One vector is turned by the same rotation once a step. Each row is the vector after some number of steps, and that number follows the row.
The counts run from 0 to 66.
[ 0.35  1.64 -1.63 -1.15 -0.37  3.99  0.95  1.87  1.49  3.10 -1.46 -1.57
  2.56  0.23  0.94 -2.99 -0.49  0.20  0.86 -0.92 -2.23 -1.41  1.49 -0.88
 -2.89 -1.82  0.93 -2.92  1.05  1.59  0.24 -1.03 -0.84 -0.94 -3.13  1.26
 -4.34]  3
[-0.49  3.04 -2.43  0.43  0.08 -1.22  0.37  1.92  3.40  1.30  1.77  3.24
  0.64 -0.11  3.59 -0.66 -1.76  0.53 -0.90 -0.52  2.35 -1.77  3.39 -3.22
 -0.19 -2.27  1.02 -2.77  0.74 -0.15  1.76 -0.19 -0.53 -0.42  2.31  3.49
 -2.32]  28
[ 0.79  2.94 -1.05  3.43 -1.42  0.02 -0.19  3.88  2.24  2.73  2.11  3.22
  1.94  1.26  3.21 -2.16 -0.78 -0.43 -0.31 -2.65 -2.25 -2.99  2.70 -0.80
 -0.59 -3.09 -0.65 -1.33  0.71  1.48  0.40  0.26 -1.41 -0.16  0.48  2.47
 -2.31]  25
[ 1.30  2.72 -2.22  0.08 -1.16  0.44  0.94  3.85  4.09  4.02  1.00  3.46
 -0.27  0.93  1.97 -3.25 -1.00  0.48 -0.14 -0.52 -0.32 -3.05  1.69 -1.91
 -0.04 -2.89 -0.10 -1.07  1.77  0.90 -0.37 -0.26 -2.23 -0.27 -0.55  1.64
 -2.99]  20
[ 0.98  2.93 -2.85 -2.07  0.13  3.20  0.40  1.34  2.97  4.69 -0.97 -0.06
  1.79  0.60  0.38 -1.09 -1.17 -1.01 -1.15 -1.17 -1.21 -1.77  1.16 -0.72
 -1.49 -1.06  0.53 -2.87  3.29  0.73 -0.20 -0.82 -0.99 -1.94 -3.11  0.69
 -3.05]  7
[ 0.63  2.23 -1.08  5.72 -0.67  0.05  1.31  1.93  2.12  1.64  3.30  3.42
 -1.10 -0.47  3.26 -0.89  1.22  1.09  0.06 -1.45 -2.55 -4.40  1.03  1.06
 -0.71 -1.27 -0.21 -1.35  0.61  0.25  0.59 -2.05  1.53 -1.70  3.23  3.10
 -0.96]  26
[ 1.18  3.25 -1.80  3.38 -0.64  3.09  0.52  0.41  3.46  4.17  2.67  1.24
 -0.53 -1.27  2.21 -2.17  2.16 -0.50 -0.30 -1.46 -2.21 -3.63 -0.69  1.09
 -0.26 -1.14  0.37 -0.30  1.62  1.38 -1.68 -0.69  0.02 -0.58  0.52  0.79
 -0.88]  17
[ 0.49  1.38 -3.68 -1.03  1.43  1.42 -0.32 -2.44 -0.32  3.51 -1.34 -2.38
  2.12 -2.77  1.36 -0.10 -1.48  2.27 -2.60  0.07  1.28 -2.76  3.25 -2.31
 -4.02  0.28 -0.07 -3.38 -0.43 -0.88  0.95 -1.21  1.32 -0.86  0.45  2.18
 -1.36]  49
[ 0.28  3.49 -2.04  0.88  0.08  2.44  0.42  2.79  5.34  6.22  0.32  2.31
  0.15  1.41  1.03 -2.68 -0.49 -1.27  0.97 -2.17 -0.89 -1.83  1.11 -0.98
 -0.95 -1.92  0.37 -0.43  2.48  1.47 -1.26 -0.01 -0.71 -0.90 -3.17  1.30
 -3.24]  16
[ 1.24  1.84 -2.60 -1.05  0.98 -1.31 -0.22  2.31  0.50  0.43 -0.65  0.96
  1.79 -0.02  2.90 -2.32 -2.49  1.21  0.31 -1.28  1.70 -2.16  6.23 -1.74
 -1.88 -0.28  1.94 -4.09  0.23 -0.02  2.26  0.46 -0.27 -1.25  1.88  3.64
 -1.42]  37
[ 0.95  1.52 -3.54 -1.69  1.15 -1.48 -0.65  0.61  0.61 -0.04 -1.30 -0.25
  2.71 -0.27  2.46 -0.97 -2.47  2.96 -1.51 -0.27  2.05 -2.19  5.90 -2.29
 -2.76  0.39  1.42 -4.44  0.53 -0.24  2.85 -1.13  0.57 -1.04  0.73  3.40
 -2.50]  41
[ 2.45  0.83 -1.08 -0.93 -1.25  4.35 -1.16  2.06  1.22  3.62 -1.25 -1.01
  1.98  2.01  0.83 -3.22 -0.30  2.15 -1.07 -1.14 -2.50 -3.09  2.25  0.04
 -2.63  0.65  0.83 -0.94  0.97  1.51 -0.11 -0.36 -0.15 -2.87 -2.54  0.65
 -3.02]  55
[ 1.04  3.18 -0.60  4.85 -1.01  2.36 -0.02  3.21  3.36  3.45  3.23  3.57
 -0.54 -0.05  2.54 -1.71 -0.68 -0.07  0.40 -1.07 -2.83 -4.15  1.07  1.25
  0.34 -1.21  0.96 -1.52  1.65  0.94 -0.01 -0.14 -0.86 -0.57  0.77  2.04
 -1.40]  21
[ 0.84  2.87 -2.39  5.52 -1.29  1.79  1.24 -0.55  3.99  2.86  1.58  3.38
 -1.29 -2.21  3.35  0.57  1.10  0.12 -0.68 -0.28 -1.62 -3.20 -0.18 -0.18
 -0.65 -0.89 -1.44 -1.02  1.10 -0.08 -0.37 -1.14  1.29  0.51  1.21  1.84
  0.84]  22
[ 0.45  2.16 -4.01 -1.39  0.76  2.40 -0.11 -2.47  3.32  4.62 -0.79 -1.32
  1.66  0.91  2.36  0.96 -1.37  3.00 -4.14  1.64  1.62 -2.63 -1.63 -2.88
 -1.10 -2.39 -1.09  0.50  1.11 -0.37 -0.88 -0.45 -0.21 -1.13 -0.45  2.01
  0.14]  62
[ 2.33  2.09 -0.51  2.49 -1.04  4.96 -2.21  1.69  3.59  5.64  1.32  1.34
  0.52  1.97  1.45 -3.07 -1.11  2.27 -2.01 -0.07 -3.84 -3.31  1.19  0.54
 -1.09 -2.02  0.20  1.65  1.82  1.51 -0.91 -0.84 -0.73 -2.00 -2.10  1.14
 -2.23]  64
[-1.16  2.10 -3.07  4.38 -0.80 -0.99  0.40 -1.79  0.64  0.72  0.68  1.86
 -0.28 -3.92  4.83  0.36 -0.46  1.63 -0.16  0.25  0.33 -3.41  1.73 -0.50
  0.23  0.37 -0.32 -2.90 -0.14 -0.19  0.58 -1.69  0.77  0.47  3.09  3.77
 -0.70]  31
[ 1.22  1.82 -1.69  5.99 -0.77 -0.25  0.19 -0.45 -1.00 -1.14  2.40  1.07
  1.01 -1.91  3.83 -0.55  0.00  1.63 -0.92 -1.52 -1.44 -4.57  3.20  0.81
 -0.53 -0.17  0.45 -3.42 -0.09  1.12  0.47 -2.40  2.11 -0.28  4.69  3.25
  0.32]  35
[ 1.07  0.58 -3.41 -2.19  0.82  0.29  1.08  0.10 -0.37  0.41 -1.95 -2.05
  1.84 -2.04  2.91 -1.37 -2.74  2.04 -2.48 -0.82  2.40 -1.88  3.50 -4.03
 -3.48  0.86  0.93 -3.30 -0.55  0.57  1.12 -0.46  1.63 -2.00 -0.12  3.05
 -2.58]  45
[ 2.09  2.55 -1.56 -2.10 -0.42  3.06 -0.18  1.69  3.48  4.89 -0.84 -0.50
  2.43  1.76  0.91 -1.54 -0.82  2.21 -1.92  0.12 -0.54 -2.14  1.51 -1.65
 -2.20 -1.07  0.83  0.21  0.78  2.02  0.19  0.96  0.22 -2.34 -2.20  0.89
 -3.44]  59
[ 0.67  1.24 -3.34  2.39  1.65  3.76 -0.03 -4.53  1.61  4.40  0.51 -1.50
  1.13 -1.76  1.81 -0.09  0.84  3.26 -4.97 -0.68  0.31 -3.24 -1.24 -2.65
 -1.99 -1.33 -0.41 -0.94  2.48  0.59 -0.12 -1.61  1.52 -1.66 -0.62  2.03
 -0.17]  57
[ 2.75  1.62 -1.61  2.35  0.52  4.91 -1.52 -2.35  2.16  4.67  1.60 -1.91
  0.20 -1.09  2.86  0.11  0.92  3.03 -3.60 -0.15 -0.65 -4.48 -1.63 -0.60
 -1.69 -0.63 -1.40  0.18  1.36 -0.01 -1.19 -0.86  2.06 -2.35  0.38  2.85
  1.79]  61
[ 0.02  3.79 -2.95 -0.28 -0.33 -0.76  1.01  2.04  4.05  2.87  2.07  4.26
  1.37  0.22  2.88 -2.59 -2.79 -0.94  0.21 -0.93  1.64 -1.49  2.15 -2.43
 -0.31 -3.08 -0.94 -1.54  0.64  1.10  1.47  0.72 -1.93 -0.62  0.39  2.79
 -2.16]  24
[ 1.33  2.96 -4.19  3.97 -0.30 -0.48  1.23 -1.35  2.21  1.83  2.55  3.04
  0.67 -2.40  5.41  1.86 -1.73  0.47 -1.36 -0.11  0.53 -3.67  1.26 -1.91
 -0.66 -1.97 -1.11 -3.06  0.43  0.40  0.43 -0.34  0.69 -0.71  2.78  3.09
 -0.37]  27
[ 1.28  2.35 -0.89  1.45  0.13  4.77 -0.50  1.93  4.60  4.16  0.15  1.18
  1.18  0.93  1.05 -3.83  0.26 -0.27 -0.56 -2.49 -3.13 -3.03 -1.00  0.91
 -1.27 -1.44  1.18 -1.33  3.06  0.38 -0.03 -0.82 -1.37 -0.14 -2.76  0.09
 -2.40]  12
[ 1.04  1.53 -1.31  2.57 -0.26  4.62  1.69  0.36  1.10  3.06 -0.23 -3.04
  0.36 -0.96  1.29 -3.27  1.71  0.31  0.29 -0.99 -4.70 -1.98  0.01  1.00
 -3.62 -0.69  0.21 -2.49  2.27  2.23 -0.92 -2.32  0.43 -1.59 -1.44 -1.16
 -3.37]  4
[ 2.72  2.26 -0.08  1.86 -0.91  5.52 -1.06  0.59  2.55  4.49  1.97 -1.73
  1.27  0.99  0.85 -1.79  0.08  2.81 -1.91 -0.62 -3.31 -3.29  0.78  0.62
 -2.06  0.22 -0.01  0.13  0.70  1.21 -1.01  0.06  1.50 -2.61 -1.38  0.30
 -1.63]  60
[ 2.78  0.49 -0.08  2.17  0.16  2.82 -0.86  2.76 -0.73  1.78  0.37 -2.05
  1.65 -0.79  1.78 -1.95  0.17  2.12 -0.05 -2.70 -2.55 -3.66  2.87  2.43
 -3.98  1.48  1.99 -3.15  0.56  1.01 -0.43 -1.02  2.67 -3.56  0.30 -0.01
 -3.15]  47
[ 0.37  3.22 -4.49 -1.76  0.25  1.29  1.14  0.24  4.10  4.29 -0.96  2.02
  1.46 -1.18  2.39 -1.36 -1.44  0.48 -1.05  0.55  2.05 -1.98  0.50 -3.05
 -0.72 -2.99 -1.25 -1.73  3.47  0.38 -0.41 -0.89 -0.91 -0.65 -2.34  1.33
 -1.39]  15
[ 0.45  1.42 -3.65  4.28 -0.26  4.62  0.36 -2.60  2.71  2.95  0.60 -0.46
 -0.87 -1.47  1.79 -1.01  1.66  0.61 -1.69 -1.35 -3.05 -2.69 -1.50 -0.15
 -2.56 -0.34 -0.94 -2.38  2.47  0.99 -2.40 -2.27  0.35 -1.85 -0.75  0.42
  0.02]  9
[ 0.19  0.78 -3.20 -2.14  0.89  4.44  0.14 -2.22  3.10  5.53 -0.73 -1.36
  2.24 -0.02  0.80 -0.07 -0.65  1.43 -2.62  1.39  1.53 -0.92  0.91 -3.50
 -2.56 -1.50 -0.07 -1.26  1.82 -0.05 -0.56  0.38  0.58 -1.64 -0.79  1.97
 -1.26]  58
[ 2.51  0.60 -1.71 -1.17  0.35  0.26 -0.08  2.61 -0.29  2.22 -2.20 -0.23
  3.35  0.44  1.29 -3.23 -2.06  2.19 -1.07 -2.62 -0.24 -2.26  4.88 -1.41
 -2.90  0.96  2.46 -2.07  0.19  1.94  1.63 -0.34  0.35 -2.52 -1.37  3.00
 -3.54]  46
[-0.03  3.04 -3.14 -1.36  0.93  2.74  1.02  1.74  3.37  4.44 -0.07 -0.80
  0.85  0.29  1.41 -1.74  0.69 -1.13 -0.26 -0.43  0.77 -1.60  1.10 -2.42
 -1.48 -1.87 -0.89 -1.76  3.36 -0.10 -0.36 -0.21 -1.86 -1.28 -2.89  0.81
 -2.88]  11
[ 1.98  1.78 -2.07  2.64 -1.23 -0.86 -1.07  4.98  2.13  2.14  1.58  4.32
  1.67  0.54  3.74 -2.62 -1.19  0.65 -0.34 -1.93 -1.49 -2.49  3.97 -0.20
 -0.66 -2.42  0.51 -1.96  1.07  0.37  2.36  0.14  0.11 -0.78  0.02  3.54
 -2.88]  29
[ 2.09  1.05 -3.31 -3.66  0.88  1.79 -0.65  2.02 -0.38  3.40 -1.18 -1.20
  1.13  0.64  0.16 -3.59 -1.61  3.04 -1.04 -1.63  0.07 -2.06  4.74 -2.05
 -2.67  0.28  0.60 -2.62  0.89  1.69  0.80 -0.68  0.51 -1.85 -1.69  0.75
 -2.99]  50
[ 3.66 -0.85 -1.57  4.18  1.63  4.23  0.13 -1.88  0.15  3.20  1.22 -3.04
  1.30 -2.09  0.65 -1.08  1.43  2.51 -2.08 -1.55 -3.57 -4.01  0.19  1.76
 -1.04  0.95  0.25 -2.03  0.44 -0.60  0.41 -1.32  2.36 -2.54 -1.02  1.39
 -1.26]  52
[ 1.86  1.39 -1.52  2.96 -0.48  4.29  0.02  0.23  0.69  4.13  0.89 -2.52
  1.31  0.69  0.19 -2.16  1.33  2.19 -2.04 -1.65 -1.81 -3.67  0.28 -0.01
 -1.88 -0.19  1.25 -0.77  0.97  0.86 -0.86 -2.36  1.63 -1.90 -1.45  1.70
 -1.42]  56
